Each row has a name. Each question is about the rows just above it.

mig: [ 96 143 160  89 113 147 145 126  87]
mele: [164 132  88 157 125  93 172 143 165]
siz: [123  95 117 154  83 175  84 100 111]
fovo: [ 83 128 135 176 135 150  80  90 110]
Zodon: [156  84 142 135  80 167 147 117 139]
fovo in full:
[ 83 128 135 176 135 150  80  90 110]

liko: [137 122 125 139 124 122]
tev: [139  85 111 153 117 131]
paga: [121 135 134 122 124 147]
liko in full:
[137 122 125 139 124 122]
tev in full:
[139  85 111 153 117 131]

Lumem: [144  84 119 126 168 122  82  99 132 120 141]
zudu: [ 90 158 134 139 101 135 168 166 118 136 114]
Gur: [ 97 141 139 150 137 140 135 143 117 145  99]
nodur: [145 138 128 120 101 122 145 136 126 126 137]
vupur: [130 140 120 128 122 128 134 137 133 134 128]
zudu in full:
[ 90 158 134 139 101 135 168 166 118 136 114]
nodur in full:
[145 138 128 120 101 122 145 136 126 126 137]

saka: [184  95 153  93]
nivos: [169 186 144 105]
reda: [174 186 144 105]
saka in full:
[184  95 153  93]
reda in full:
[174 186 144 105]
nivos in full:
[169 186 144 105]

Foz: [110 149 132 114]
Bev: [116 145 135 103]
negep: [109 141 125  91]
domik: [132 136 156  85]
Nenu: [107 163 179 106]
zivig: [131 139 138 137]
Dubi: [103 137 136  75]
Susa: [133 185 150 122]
Nenu in full:
[107 163 179 106]
zivig in full:
[131 139 138 137]
negep in full:
[109 141 125  91]
Bev in full:
[116 145 135 103]
Susa in full:
[133 185 150 122]

pup: [173 162 160 132]
sopu: [170 143 160 159]
Timi: [171 133 121  91]
sopu in full:
[170 143 160 159]
Timi in full:
[171 133 121  91]

tumub: [124 149 102 132]
rus: [137 164 118 172]
romi: [143 109  91 105]
bif: [120 148 118 139]
kisak: [167 152 122  98]
tida: [102 102 116 123]
gud: [ 92 112  95 160]
fum: [123 174 121 143]
Mukup: [133 122 128 116]
setef: [104  81 142 127]
bif in full:
[120 148 118 139]
Mukup in full:
[133 122 128 116]
tida in full:
[102 102 116 123]
tumub in full:
[124 149 102 132]

metot: [106 104 125 134 105  84 152 138 128 124]
liguv: [122 153 144 141 161 145 156 146 117 130]
makaz: [136 127 112 108  99 111 114 120 142 108]
samer: [153  99 166 109 123 156 116 103 148  96]
fiv: [111 108 133 129 107  94 151 143 124 124]
Pamo: [ 97 134 110 151 137 112 119 146 122 158]
sir: [119 101 123 126 115  94 136 135 135 125]
ror: [ 89 101 142 115 148 134 156 157 151 109]
befon: [158 136 128 151 108 132 129 126  92 134]
makaz in full:
[136 127 112 108  99 111 114 120 142 108]
fiv in full:
[111 108 133 129 107  94 151 143 124 124]
befon in full:
[158 136 128 151 108 132 129 126  92 134]

mup: [132 117 139 171]
Letim: [100 182 177 178]
foso: [135  89 169 169]
Rikin: [124 125 113 106]
Rikin in full:
[124 125 113 106]
mup in full:
[132 117 139 171]
foso in full:
[135  89 169 169]

pumif: [155 170 123 145 126 113 100 110  92 138 133 148 117  79 140 185 137 116
 150 149 124]
keso: [175 145 125 132 112 153  99 147 115 144 165 132 130 128 107 150 144  94
 153 168 152]
Libe: [155 170 123 145 126 113 100 110  92 138 113 120 159 105 139 171 146 104
 139 138 129]
bek: [175 145 125 132 112 153  99 147 115 144 165 138 118 136 135 148 145 116
 166 138 160]
keso in full:
[175 145 125 132 112 153  99 147 115 144 165 132 130 128 107 150 144  94
 153 168 152]
bek in full:
[175 145 125 132 112 153  99 147 115 144 165 138 118 136 135 148 145 116
 166 138 160]

kamap: [137 104 144 103]
gug: [141  80 152 120]
romor: [141  79 152 120]
gug in full:
[141  80 152 120]
romor in full:
[141  79 152 120]
kamap in full:
[137 104 144 103]

vedu: [127 154 134 156]
Fako: [126 126 148 149]
Gefa: [109 111 131 171]
niton: [114 138 148 132]
gebe: [113 121 161 154]
Bara: [128 169  97 168]
Zizu: [124 128 152 140]
ganif: [127 154 128 149]
Pere: [110 124 174 150]
nov: [109 109 127 168]
Bara in full:
[128 169  97 168]
gebe in full:
[113 121 161 154]
Pere in full:
[110 124 174 150]
Fako in full:
[126 126 148 149]

felig: [138 132 127 126 129 129 123 127 111 129 107 127 127 129 130 139 131 130
 132 128 126]
pudu: [151 128 127 127 128 127 126 124 115 135 116 128 128 140 120 128 126 130
 131 128 128]
pek: [142 128 128 124 118 130 129 133 120 127 110 128 126 141 137 131 130 128
 124 129 122]
niso: [143 129 125 124 125 128 128 126 100 131 117 128 126 146 118 139 128 130
 136 128 129]
misa: [138 132 127 126 129 129 123 123 111 129 107 127 127 129 130 139 131 130
 132 128 126]
fude: [142 128 128 128 118 130 129 133 120 127 110 128 126 141 137 131 130 128
 124 129 122]
niso in full:
[143 129 125 124 125 128 128 126 100 131 117 128 126 146 118 139 128 130
 136 128 129]
misa in full:
[138 132 127 126 129 129 123 123 111 129 107 127 127 129 130 139 131 130
 132 128 126]

